a =
[[129 125 129 127]
 [146 126 110 100]
 [117 129 121 150]]
Indices start at 0.
row 0 col 0 -> 129
row 1 col 3 -> 100
row 1 col 1 -> 126
row 0 col 1 -> 125

X = [155 128 144 132 142 121]
X[0] = 155
X[4] = 142
X[1] = 128
X[3] = 132

B =
[[119 120 119 134 128 146 134 129]
 [131 120 132 130 131 125 136 146]
 [122 118 121 134 130 143 136 135]
 [115 132 114 131 124 149 123 103]
 [129 117 129 132 131 131 137 145]
 [117 115 117 137 129 151 138 133]
 [129 146 129 121 123 120 113 101]
 [118 135 117 128 124 142 120 103]
 [122 140 121 125 123 134 116 100]
 [125 116 125 134 131 137 138 142]
 [115 119 114 136 128 154 133 123]
 [114 125 113 134 126 154 128 113]
 [134 147 134 119 124 110 113 107]
 [127 145 126 122 123 124 113 100]
 [125 117 124 134 131 138 137 141]
 [139 146 140 118 125 102 115 117]]
B[-16, 0] => 119
B[:, -4] => [128, 131, 130, 124, 131, 129, 123, 124, 123, 131, 128, 126, 124, 123, 131, 125]
B[10] => [115, 119, 114, 136, 128, 154, 133, 123]
B[-10, -4] => 123
B[-10, -3] => 120
B[-5, 2] => 113
B[:, -2] => [134, 136, 136, 123, 137, 138, 113, 120, 116, 138, 133, 128, 113, 113, 137, 115]
B[8, -1] => 100
B[4, -6] => 129
B[8, -2] => 116
B[15, 6] => 115
B[-6, -7] => 119
B[:, -8] => [119, 131, 122, 115, 129, 117, 129, 118, 122, 125, 115, 114, 134, 127, 125, 139]
B[-3, -6] => 126
B[-6, -8] => 115
B[3] => [115, 132, 114, 131, 124, 149, 123, 103]
B[0, -3] => 146
B[:, 2] => [119, 132, 121, 114, 129, 117, 129, 117, 121, 125, 114, 113, 134, 126, 124, 140]
B[-11, -6] => 117
B[0, 2] => 119
B[-9, -8] => 118
B[-8, -6] => 121
B[-14, 6] => 136
B[4] => [129, 117, 129, 132, 131, 131, 137, 145]
B[:, 7] => [129, 146, 135, 103, 145, 133, 101, 103, 100, 142, 123, 113, 107, 100, 141, 117]
B[10, 3] => 136
B[9, -2] => 138
B[-3, -4] => 123
B[-1, -7] => 146
B[8, -3] => 134
B[-2] => [125, 117, 124, 134, 131, 138, 137, 141]
B[12, -8] => 134
B[-5, -3] => 154
B[-16, -7] => 120
B[6] => [129, 146, 129, 121, 123, 120, 113, 101]

W =
[[127 123 127 124 121 140 126 131 131 129 123 134 133 135 124 148]
 [134 134 133 139 137 122 135 133 133 131 138 128 129 132 132 114]
 [131 129 129 132 130 124 129 131 128 127 130 128 129 128 128 118]
 [136 137 135 139 139 123 136 134 133 133 139 129 130 130 136 114]
 [136 144 135 129 140 130 131 129 125 135 131 133 133 118 143 124]
 [127 121 129 133 125 130 132 131 135 128 133 128 128 140 123 135]
 [126 122 127 123 120 141 125 130 131 129 122 134 134 135 125 151]]
W[-7][0]	127
W[-7][7]	131
W[5][-13]	133
W[-5][-8]	128
W[2]	[131, 129, 129, 132, 130, 124, 129, 131, 128, 127, 130, 128, 129, 128, 128, 118]
W[6]	[126, 122, 127, 123, 120, 141, 125, 130, 131, 129, 122, 134, 134, 135, 125, 151]
W[:, -13]	[124, 139, 132, 139, 129, 133, 123]
W[-7][12]	133
W[-4]	[136, 137, 135, 139, 139, 123, 136, 134, 133, 133, 139, 129, 130, 130, 136, 114]
W[:, 15]	[148, 114, 118, 114, 124, 135, 151]
W[4][-8]	125
W[5][-10]	132
W[:, -11]	[140, 122, 124, 123, 130, 130, 141]
W[6][7]	130
W[3][15]	114
W[-1][-4]	134
W[-7][-8]	131
W[-1][8]	131
W[-7][10]	123
W[:, -14]	[127, 133, 129, 135, 135, 129, 127]
W[:, 6]	[126, 135, 129, 136, 131, 132, 125]
W[1][-16]	134
W[-7]	[127, 123, 127, 124, 121, 140, 126, 131, 131, 129, 123, 134, 133, 135, 124, 148]
W[-2][0]	127
W[0][9]	129
W[-7][11]	134
W[3][4]	139
W[-5][-7]	127
W[2][-13]	132
W[-1][1]	122
W[-3][-13]	129
W[3][-2]	136
W[-4][12]	130
W[-6][-13]	139
